In the data rows, 500 means zero.
A hidden rule labels the rows of this table. It goes by one to three of the table's principal directions, not those with the most spread.
[472, 584, 419, 581, 432, 303, 592, 605, 523, 388, 563, 431, 428, 566, 526, 447, 520, 465, 451, 601, 368, 420, 457, 617, 679, 456, 424, 546, 614, 583, 736, 574, 454] 1
[437, 398, 392, 539, 434, 414, 290, 515, 581, 502, 626, 523, 616, 653, 552, 495, 613, 401, 540, 409, 541, 682, 300, 569, 408, 417, 545, 602, 531, 624, 549, 324, 529] 2
[343, 612, 420, 305, 419, 601, 742, 382, 399, 333, 437, 437, 075, 373, 394, 640, 812, 529, 731, 568, 492, 358, 892, 482, 477, 585, 626, 685, 372, 202, 404, 518, 595] 0
[545, 719, 482, 440, 483, 540, 509, 434, 510, 469, 411, 453, 402, 411, 460, 453, 409, 613, 459, 497, 425, 377, 508, 519, 502, 598, 463, 437, 516, 453, 360, 552, 529] 2
[592, 179, 649, 489, 668, 571, 518, 519, 476, 638, 535, 617, 707, 455, 552, 556, 523, 464, 518, 516, 674, 625, 565, 277, 554, 414, 490, 400, 331, 516, 506, 477, 390] 5
[433, 500, 612, 368, 625, 649, 501, 378, 454, 512, 468, 503, 535, 288, 497, 532, 606, 567, 569, 524, 483, 434, 619, 317, 504, 512, 496, 444, 341, 483, 340, 447, 478] 5
[728, 395, 688, 520, 578, 687, 535, 441, 449, 738, 348, 592, 664, 433, 509, 509, 139, 621, 408, 474, 663, 620, 460, 428, 311, 636, 504, 212, 469, 389, 266, 562, 518] 0
[452, 702, 451, 577, 330, 356, 554, 581, 521, 386, 433, 413, 449, 632, 523, 456, 458, 492, 384, 500, 275, 381, 504, 596, 478, 539, 488, 557, 620, 554, 710, 652, 567] 1
[454, 473, 381, 600, 352, 380, 319, 562, 592, 477, 587, 495, 594, 744, 547, 481, 525, 394, 461, 388, 480, 660, 282, 638, 363, 453, 552, 606, 605, 624, 622, 413, 576] 3
[553, 161, 572, 447, 646, 444, 836, 468, 452, 515, 572, 597, 447, 443, 608, 659, 531, 507, 719, 646, 771, 550, 511, 469, 663, 451, 438, 384, 415, 434, 499, 507, 395] 5
[601, 696, 689, 491, 557, 665, 705, 504, 456, 520, 333, 468, 487, 363, 484, 511, 201, 630, 304, 563, 417, 310, 620, 428, 528, 661, 416, 273, 481, 445, 411, 804, 530] 5
[631, 612, 748, 403, 653, 754, 823, 358, 302, 572, 219, 427, 301, 184, 366, 442, 278, 743, 534, 604, 465, 255, 823, 357, 530, 664, 481, 290, 432, 203, 274, 665, 457] 0
[467, 604, 500, 472, 448, 513, 584, 476, 555, 374, 535, 472, 418, 517, 500, 599, 587, 520, 482, 506, 441, 422, 482, 495, 523, 529, 448, 484, 456, 526, 461, 573, 569] 5
[540, 385, 596, 499, 621, 511, 552, 488, 450, 564, 496, 541, 571, 386, 499, 500, 507, 530, 543, 564, 536, 465, 538, 399, 604, 439, 449, 422, 449, 503, 486, 476, 403] 0
[533, 328, 643, 371, 680, 609, 657, 504, 434, 643, 472, 690, 669, 313, 678, 674, 349, 502, 452, 644, 734, 561, 675, 329, 488, 616, 476, 305, 330, 459, 404, 654, 463] 0
[510, 852, 438, 451, 368, 557, 690, 556, 438, 420, 374, 480, 248, 459, 492, 565, 302, 547, 300, 621, 423, 368, 760, 617, 401, 792, 515, 496, 570, 300, 471, 817, 650] 4
[397, 770, 558, 235, 474, 621, 753, 145, 363, 296, 243, 285, 098, 305, 439, 442, 628, 784, 783, 483, 297, 230, 727, 435, 318, 707, 563, 514, 427, 226, 223, 437, 609] 1
[690, 603, 642, 619, 420, 551, 793, 539, 402, 560, 310, 505, 407, 516, 460, 548, 145, 618, 340, 593, 471, 415, 586, 578, 387, 693, 455, 294, 616, 311, 476, 782, 583] 5
[629, 201, 581, 570, 614, 528, 552, 515, 450, 607, 544, 562, 553, 568, 497, 497, 426, 474, 564, 493, 707, 654, 458, 474, 492, 448, 505, 462, 509, 437, 501, 431, 427] 0
[483, 511, 445, 465, 468, 422, 474, 517, 504, 492, 454, 456, 518, 562, 570, 395, 455, 487, 488, 477, 464, 536, 528, 512, 474, 526, 550, 545, 517, 517, 622, 511, 481] 3
[459, 546, 516, 400, 573, 546, 445, 491, 506, 564, 470, 575, 639, 407, 635, 525, 354, 503, 418, 522, 562, 517, 513, 462, 435, 604, 497, 423, 460, 562, 425, 570, 514] 3
[383, 439, 386, 651, 443, 460, 220, 706, 572, 527, 667, 549, 652, 712, 488, 493, 539, 248, 366, 396, 531, 641, 406, 616, 477, 370, 574, 728, 609, 667, 718, 479, 525] 0
[484, 999, 301, 751, 078, 481, 362, 642, 654, 353, 515, 320, 318, 834, 349, 450, 265, 453, 186, 364, 230, 497, 186, 960, 295, 638, 525, 581, 851, 558, 561, 671, 795] 5
[565, 375, 638, 524, 652, 585, 633, 570, 445, 611, 470, 575, 588, 423, 532, 539, 293, 484, 441, 562, 640, 479, 572, 449, 593, 505, 465, 383, 488, 489, 514, 652, 427] 0
[656, 502, 532, 465, 583, 562, 587, 339, 474, 549, 488, 487, 378, 330, 424, 483, 417, 684, 629, 571, 596, 495, 358, 549, 551, 551, 411, 306, 515, 384, 193, 365, 460] 0
[445, 330, 578, 418, 687, 558, 521, 516, 445, 614, 533, 622, 654, 319, 593, 572, 495, 452, 534, 595, 652, 524, 614, 372, 595, 463, 493, 442, 386, 535, 485, 511, 400] 4
[460, 773, 527, 376, 439, 628, 518, 490, 415, 434, 283, 407, 370, 447, 454, 408, 492, 550, 349, 469, 292, 349, 920, 342, 360, 685, 607, 604, 410, 331, 541, 693, 578] 4
[679, 291, 768, 454, 736, 709, 720, 408, 324, 716, 346, 558, 587, 328, 569, 475, 120, 639, 502, 591, 715, 583, 602, 388, 386, 670, 495, 221, 462, 319, 319, 580, 440] 4
[496, 363, 395, 504, 440, 415, 423, 350, 506, 382, 597, 387, 314, 640, 397, 417, 834, 527, 784, 396, 485, 610, 367, 537, 436, 383, 551, 678, 514, 428, 458, 140, 497] 0
[629, 558, 672, 521, 527, 692, 598, 492, 406, 629, 327, 504, 540, 434, 477, 478, 186, 592, 337, 520, 506, 508, 624, 450, 335, 679, 527, 320, 503, 361, 398, 676, 555] 0
[412, 433, 353, 568, 414, 419, 069, 591, 630, 542, 659, 559, 748, 664, 510, 469, 703, 325, 433, 351, 479, 697, 332, 492, 430, 338, 569, 675, 486, 710, 606, 299, 510] 0
[464, 443, 477, 574, 529, 480, 258, 663, 555, 556, 564, 544, 721, 620, 525, 429, 492, 338, 329, 407, 485, 572, 506, 436, 526, 399, 537, 624, 504, 661, 702, 535, 455] 2
[541, 472, 532, 447, 483, 504, 643, 340, 447, 454, 438, 408, 344, 469, 471, 462, 547, 635, 680, 513, 482, 498, 476, 512, 442, 543, 508, 441, 490, 374, 390, 384, 510] 1
[385, 751, 484, 442, 403, 591, 620, 303, 456, 322, 416, 301, 157, 445, 357, 470, 586, 642, 688, 449, 332, 317, 473, 641, 410, 570, 532, 562, 582, 369, 311, 423, 626] 5
[514, 797, 433, 531, 300, 459, 549, 465, 505, 370, 402, 361, 301, 583, 436, 433, 456, 591, 424, 483, 277, 405, 497, 627, 382, 637, 504, 523, 612, 419, 501, 574, 627] 1
[518, 389, 605, 360, 511, 707, 634, 437, 477, 542, 466, 637, 527, 466, 590, 761, 509, 501, 481, 507, 698, 624, 690, 334, 270, 669, 569, 397, 275, 359, 306, 622, 634] 5
[434, 649, 415, 583, 394, 466, 255, 621, 547, 491, 482, 420, 558, 602, 407, 342, 549, 404, 361, 386, 302, 466, 534, 515, 518, 409, 570, 671, 561, 593, 695, 503, 499] 4
[415, 449, 384, 570, 388, 423, 385, 554, 610, 437, 659, 532, 564, 744, 593, 591, 515, 368, 478, 408, 578, 676, 242, 676, 357, 491, 526, 597, 596, 639, 554, 452, 619] 5
[484, 426, 599, 481, 555, 534, 626, 588, 484, 516, 470, 559, 596, 511, 597, 584, 425, 440, 402, 535, 542, 480, 650, 389, 526, 527, 501, 460, 419, 528, 624, 707, 491] 5
[435, 585, 556, 456, 522, 675, 483, 391, 412, 435, 417, 348, 322, 476, 358, 382, 575, 552, 580, 400, 392, 430, 644, 460, 390, 532, 597, 631, 498, 365, 426, 428, 544] 0
[562, 319, 621, 471, 672, 583, 492, 426, 472, 584, 530, 540, 607, 383, 501, 492, 522, 548, 582, 513, 599, 543, 465, 359, 560, 438, 456, 393, 401, 513, 383, 388, 405] 5
[494, 522, 395, 531, 556, 397, 464, 489, 571, 432, 655, 539, 417, 435, 438, 556, 626, 499, 611, 542, 554, 398, 302, 609, 734, 369, 366, 525, 571, 587, 400, 379, 435] 5
[548, 534, 601, 440, 515, 520, 645, 493, 440, 517, 351, 502, 510, 421, 538, 501, 444, 572, 442, 559, 431, 408, 718, 351, 493, 580, 498, 411, 406, 424, 542, 654, 482] 1
[386, 386, 592, 472, 575, 719, 307, 638, 443, 664, 505, 605, 742, 405, 483, 547, 590, 318, 338, 486, 537, 611, 841, 260, 444, 450, 650, 598, 302, 507, 608, 571, 482] 0
[440, 524, 400, 502, 484, 449, 354, 591, 534, 534, 574, 566, 572, 468, 507, 518, 580, 405, 442, 533, 507, 528, 534, 509, 575, 443, 511, 577, 486, 568, 568, 479, 470] 4
[617, 722, 544, 681, 439, 608, 511, 653, 519, 551, 492, 504, 503, 539, 411, 513, 148, 491, 177, 536, 463, 462, 418, 668, 490, 620, 425, 381, 674, 502, 476, 754, 589] 5
[494, 647, 430, 369, 470, 527, 439, 424, 529, 517, 426, 529, 488, 403, 541, 516, 462, 568, 493, 489, 512, 476, 530, 490, 425, 608, 522, 454, 446, 467, 338, 503, 548] 4
[387, 374, 433, 592, 411, 470, 153, 594, 579, 521, 600, 487, 714, 742, 495, 422, 685, 308, 453, 301, 440, 696, 417, 462, 365, 339, 634, 726, 494, 664, 705, 345, 526] 0
[457, 876, 513, 606, 309, 549, 403, 631, 537, 439, 384, 393, 523, 586, 420, 425, 377, 477, 169, 437, 174, 354, 589, 529, 413, 586, 520, 538, 582, 561, 649, 753, 628] 5
[412, 600, 378, 572, 379, 413, 265, 589, 594, 461, 575, 485, 588, 639, 497, 462, 574, 392, 400, 410, 390, 539, 386, 578, 464, 434, 529, 635, 570, 650, 623, 460, 548] 0
[545, 548, 440, 532, 481, 452, 487, 507, 561, 524, 538, 555, 532, 559, 582, 543, 270, 513, 453, 495, 613, 554, 255, 687, 441, 583, 445, 406, 634, 563, 398, 533, 557] 4
[504, 297, 572, 485, 593, 550, 240, 534, 542, 581, 554, 550, 777, 516, 493, 445, 736, 411, 460, 389, 481, 611, 585, 190, 528, 325, 543, 565, 285, 620, 593, 370, 398] 5
[623, 028, 720, 553, 769, 567, 745, 515, 387, 664, 566, 621, 599, 395, 519, 590, 451, 483, 654, 628, 797, 594, 536, 375, 679, 370, 441, 342, 417, 438, 503, 473, 318] 5
[496, 388, 520, 454, 548, 534, 421, 523, 456, 620, 473, 593, 622, 418, 522, 517, 550, 457, 498, 523, 566, 570, 658, 370, 474, 477, 564, 511, 395, 464, 512, 467, 451] 4
[479, 654, 563, 411, 557, 570, 811, 479, 398, 430, 395, 458, 221, 205, 353, 568, 616, 597, 580, 682, 408, 172, 852, 410, 793, 492, 445, 465, 401, 319, 464, 666, 423] 5
[392, 787, 290, 556, 269, 398, 108, 527, 661, 339, 549, 342, 478, 700, 371, 328, 767, 435, 416, 280, 177, 461, 371, 552, 462, 384, 557, 762, 556, 664, 621, 352, 575] 5
[269, 832, 307, 366, 258, 494, 486, 217, 577, 138, 497, 277, 084, 674, 447, 532, 758, 602, 769, 282, 324, 385, 302, 737, 192, 620, 580, 740, 606, 442, 259, 311, 787] 5
[432, 479, 300, 498, 424, 282, 474, 506, 598, 383, 641, 509, 396, 579, 514, 548, 726, 445, 662, 505, 529, 486, 340, 633, 652, 369, 462, 624, 547, 583, 559, 365, 470] 0
[283, 631, 350, 503, 369, 415, 190, 454, 587, 338, 602, 382, 480, 597, 418, 416, 900, 425, 589, 349, 254, 467, 409, 507, 465, 339, 559, 780, 506, 649, 576, 248, 547] 5
[423, 627, 403, 434, 305, 466, 461, 372, 522, 308, 430, 306, 295, 688, 456, 395, 715, 546, 611, 340, 305, 513, 528, 515, 287, 550, 623, 686, 492, 421, 537, 384, 627] 1
[521, 441, 617, 524, 498, 689, 468, 598, 492, 660, 439, 604, 720, 555, 586, 592, 226, 417, 280, 453, 623, 658, 568, 455, 278, 628, 589, 399, 456, 501, 494, 704, 600] 5
[627, 399, 572, 484, 550, 518, 591, 496, 488, 631, 463, 607, 631, 462, 627, 565, 253, 551, 435, 576, 662, 621, 439, 496, 424, 619, 464, 282, 484, 478, 409, 580, 500] 3
[501, 281, 569, 393, 610, 503, 688, 226, 389, 478, 511, 459, 322, 305, 446, 532, 761, 668, 927, 589, 583, 498, 468, 443, 536, 432, 476, 431, 410, 342, 266, 171, 420] 0
[571, 133, 714, 390, 725, 583, 572, 396, 419, 687, 487, 686, 822, 418, 774, 613, 323, 540, 537, 562, 781, 736, 481, 294, 283, 621, 488, 260, 348, 509, 358, 464, 468] 1
[441, 586, 503, 444, 431, 481, 460, 487, 496, 488, 374, 454, 558, 553, 575, 431, 453, 511, 452, 427, 387, 478, 584, 452, 362, 566, 578, 533, 482, 518, 586, 564, 546] 1
[618, 359, 749, 551, 625, 777, 224, 560, 488, 769, 415, 564, 930, 455, 471, 405, 349, 469, 236, 374, 498, 670, 592, 179, 355, 476, 569, 355, 321, 571, 475, 530, 456] 5
[617, 727, 524, 481, 499, 596, 615, 532, 497, 534, 382, 526, 417, 406, 471, 530, 205, 587, 325, 551, 518, 368, 570, 555, 523, 670, 446, 353, 543, 409, 365, 752, 547] 0
[382, 717, 383, 412, 412, 433, 467, 438, 547, 385, 500, 463, 392, 414, 487, 533, 662, 539, 561, 519, 369, 362, 500, 542, 547, 504, 480, 557, 486, 533, 440, 464, 541] 0
[490, 531, 596, 472, 463, 656, 347, 468, 506, 571, 408, 491, 656, 496, 475, 480, 516, 509, 400, 386, 411, 556, 588, 331, 313, 530, 587, 474, 376, 506, 447, 502, 564] 5
[580, 569, 549, 610, 473, 591, 439, 630, 515, 638, 466, 556, 633, 496, 469, 505, 240, 464, 268, 513, 517, 540, 478, 552, 475, 548, 494, 388, 562, 524, 506, 657, 527] 0
[520, 482, 667, 431, 713, 505, 681, 455, 386, 525, 384, 511, 536, 297, 567, 452, 372, 601, 524, 607, 478, 291, 650, 356, 637, 527, 405, 385, 471, 489, 500, 610, 373] 1
[438, 651, 455, 588, 425, 485, 235, 656, 582, 517, 518, 495, 685, 592, 484, 421, 471, 383, 255, 407, 340, 488, 484, 491, 498, 446, 521, 594, 541, 677, 669, 582, 524] 0
Which label does each new row get?
[478, 552, 363, 602, 433, 296, 462, 588, 578, 460, 613, 502, 473, 506, 456, 494, 589, 457, 530, 570, 442, 431, 323, 660, 747, 346, 408, 531, 615, 625, 611, 443, 426] ~ 0
[548, 357, 419, 595, 498, 351, 419, 532, 570, 538, 612, 553, 577, 609, 530, 494, 486, 456, 572, 472, 606, 600, 228, 627, 559, 384, 453, 496, 605, 609, 530, 368, 448] ~ 2
[548, 418, 632, 469, 525, 708, 480, 429, 499, 528, 531, 548, 579, 501, 504, 629, 535, 518, 438, 461, 575, 640, 522, 353, 294, 592, 515, 408, 355, 449, 311, 489, 606] ~ 5
[358, 000, 649, 255, 943, 591, 341, 505, 455, 741, 613, 778, 966, 148, 688, 607, 800, 344, 673, 571, 810, 601, 785, 000, 762, 235, 531, 492, 066, 667, 521, 338, 193] ~ 4
[479, 172, 418, 583, 481, 357, 341, 551, 551, 561, 669, 603, 671, 697, 577, 551, 655, 349, 613, 437, 668, 762, 310, 540, 434, 343, 549, 609, 517, 605, 615, 281, 471] ~ 2
[510, 751, 461, 497, 384, 479, 516, 398, 532, 404, 423, 400, 374, 520, 473, 461, 419, 627, 494, 458, 355, 395, 361, 623, 398, 607, 462, 452, 603, 487, 374, 505, 605] ~ 1
[588, 260, 637, 540, 683, 557, 506, 557, 439, 637, 503, 528, 653, 446, 495, 405, 434, 472, 485, 524, 589, 564, 576, 351, 626, 401, 495, 442, 438, 512, 595, 489, 340] ~ 2
[404, 273, 458, 456, 571, 397, 566, 506, 486, 471, 654, 586, 506, 453, 575, 627, 752, 413, 675, 609, 625, 561, 529, 463, 628, 382, 482, 570, 418, 531, 569, 384, 423] ~ 0
[484, 451, 567, 430, 583, 506, 611, 464, 489, 530, 482, 571, 571, 389, 607, 593, 432, 534, 530, 572, 578, 464, 499, 456, 533, 534, 450, 375, 446, 531, 434, 561, 480] ~ 1
[661, 052, 745, 500, 825, 575, 771, 574, 380, 725, 532, 747, 694, 304, 596, 679, 361, 476, 532, 700, 860, 551, 666, 283, 707, 440, 401, 266, 348, 438, 483, 623, 301] ~ 5
[277, 713, 399, 364, 534, 379, 605, 501, 533, 341, 581, 560, 416, 292, 611, 668, 646, 483, 544, 672, 439, 242, 560, 546, 720, 509, 380, 537, 477, 620, 491, 604, 495] ~ 1
[693, 274, 711, 473, 715, 473, 913, 511, 363, 629, 372, 622, 527, 309, 594, 574, 269, 613, 546, 719, 679, 391, 685, 360, 700, 541, 380, 229, 434, 371, 514, 704, 329] ~ 1
[442, 442, 434, 555, 498, 463, 257, 640, 578, 550, 613, 572, 717, 625, 574, 490, 496, 334, 355, 430, 539, 634, 428, 500, 475, 434, 533, 601, 513, 671, 642, 497, 498] ~ 2
[401, 616, 407, 496, 378, 436, 494, 471, 518, 387, 501, 432, 367, 561, 463, 507, 632, 494, 574, 462, 396, 438, 481, 594, 460, 488, 534, 618, 553, 491, 529, 457, 570] ~ 0
[613, 613, 535, 544, 542, 533, 544, 493, 442, 549, 412, 447, 423, 417, 416, 376, 297, 599, 443, 544, 459, 414, 504, 559, 554, 563, 453, 417, 602, 419, 439, 543, 455] ~ 4
[460, 443, 488, 448, 504, 552, 381, 469, 503, 532, 507, 513, 579, 541, 549, 481, 527, 463, 503, 429, 542, 625, 512, 452, 357, 528, 581, 551, 447, 506, 479, 428, 536] ~ 4
[595, 699, 563, 489, 497, 588, 573, 574, 491, 588, 365, 595, 557, 402, 534, 576, 183, 550, 253, 564, 512, 393, 612, 493, 460, 681, 452, 328, 512, 454, 410, 798, 557] ~ 0
[643, 250, 713, 508, 680, 590, 620, 487, 462, 596, 478, 551, 632, 427, 495, 521, 484, 545, 519, 520, 596, 509, 563, 264, 614, 418, 437, 337, 347, 491, 480, 526, 376] ~ 5
[694, 084, 713, 534, 823, 498, 754, 520, 357, 706, 513, 616, 618, 292, 540, 485, 351, 551, 613, 709, 755, 538, 568, 356, 779, 396, 388, 270, 442, 432, 525, 485, 227] ~ 4
[123, 999, 223, 440, 158, 421, 170, 563, 666, 192, 530, 345, 428, 757, 547, 477, 727, 342, 313, 284, 116, 398, 499, 647, 257, 582, 636, 888, 577, 706, 687, 583, 780] ~ 1
[602, 578, 423, 545, 435, 409, 627, 516, 485, 444, 462, 453, 289, 555, 426, 456, 446, 553, 525, 537, 488, 427, 507, 622, 569, 531, 470, 522, 609, 384, 526, 543, 493] ~ 4
[605, 000, 729, 323, 998, 571, 559, 519, 359, 840, 488, 796, 861, 133, 619, 551, 593, 448, 688, 643, 908, 566, 868, 000, 832, 272, 493, 368, 126, 472, 514, 420, 105] ~ 4
[495, 418, 464, 410, 456, 490, 521, 440, 539, 464, 532, 571, 526, 618, 652, 627, 511, 486, 523, 462, 631, 657, 455, 489, 281, 623, 537, 491, 434, 481, 422, 494, 613] ~ 1
[483, 665, 524, 512, 502, 605, 415, 536, 536, 478, 501, 465, 515, 460, 436, 481, 469, 495, 357, 468, 405, 427, 519, 474, 527, 519, 478, 496, 487, 550, 462, 582, 532] ~ 5
[532, 278, 608, 481, 731, 636, 297, 653, 526, 727, 554, 682, 915, 480, 655, 499, 267, 345, 277, 453, 731, 682, 539, 320, 504, 482, 523, 432, 391, 665, 556, 611, 405] ~ 4
[564, 000, 639, 513, 732, 454, 578, 509, 469, 656, 653, 715, 769, 460, 653, 662, 564, 427, 651, 592, 826, 698, 414, 346, 591, 349, 434, 372, 374, 578, 507, 375, 347] ~ 5
[351, 636, 243, 568, 289, 323, 241, 504, 648, 330, 633, 388, 403, 730, 429, 427, 751, 408, 591, 332, 354, 521, 229, 715, 484, 357, 546, 763, 639, 650, 592, 287, 575] ~ 0
[706, 461, 567, 514, 623, 556, 657, 556, 502, 671, 493, 685, 586, 378, 588, 637, 085, 560, 362, 640, 777, 531, 401, 579, 565, 643, 369, 197, 545, 466, 304, 700, 478] ~ 0
[661, 245, 738, 561, 725, 558, 900, 533, 401, 581, 512, 594, 504, 371, 536, 633, 292, 557, 530, 692, 711, 443, 531, 447, 712, 494, 348, 241, 482, 431, 474, 679, 380] ~ 5
[520, 545, 622, 332, 600, 527, 738, 323, 413, 460, 346, 446, 391, 248, 516, 488, 558, 697, 655, 605, 423, 301, 676, 325, 594, 553, 442, 353, 357, 392, 374, 511, 427] ~ 1
[657, 187, 732, 378, 746, 757, 531, 430, 389, 769, 413, 671, 735, 313, 579, 561, 340, 550, 481, 536, 786, 694, 702, 197, 367, 596, 553, 279, 258, 360, 291, 505, 429] ~ 0
[624, 164, 647, 698, 683, 432, 589, 596, 423, 656, 590, 526, 637, 436, 435, 414, 446, 472, 566, 625, 585, 546, 395, 486, 788, 267, 399, 388, 571, 555, 659, 406, 265] ~ 0
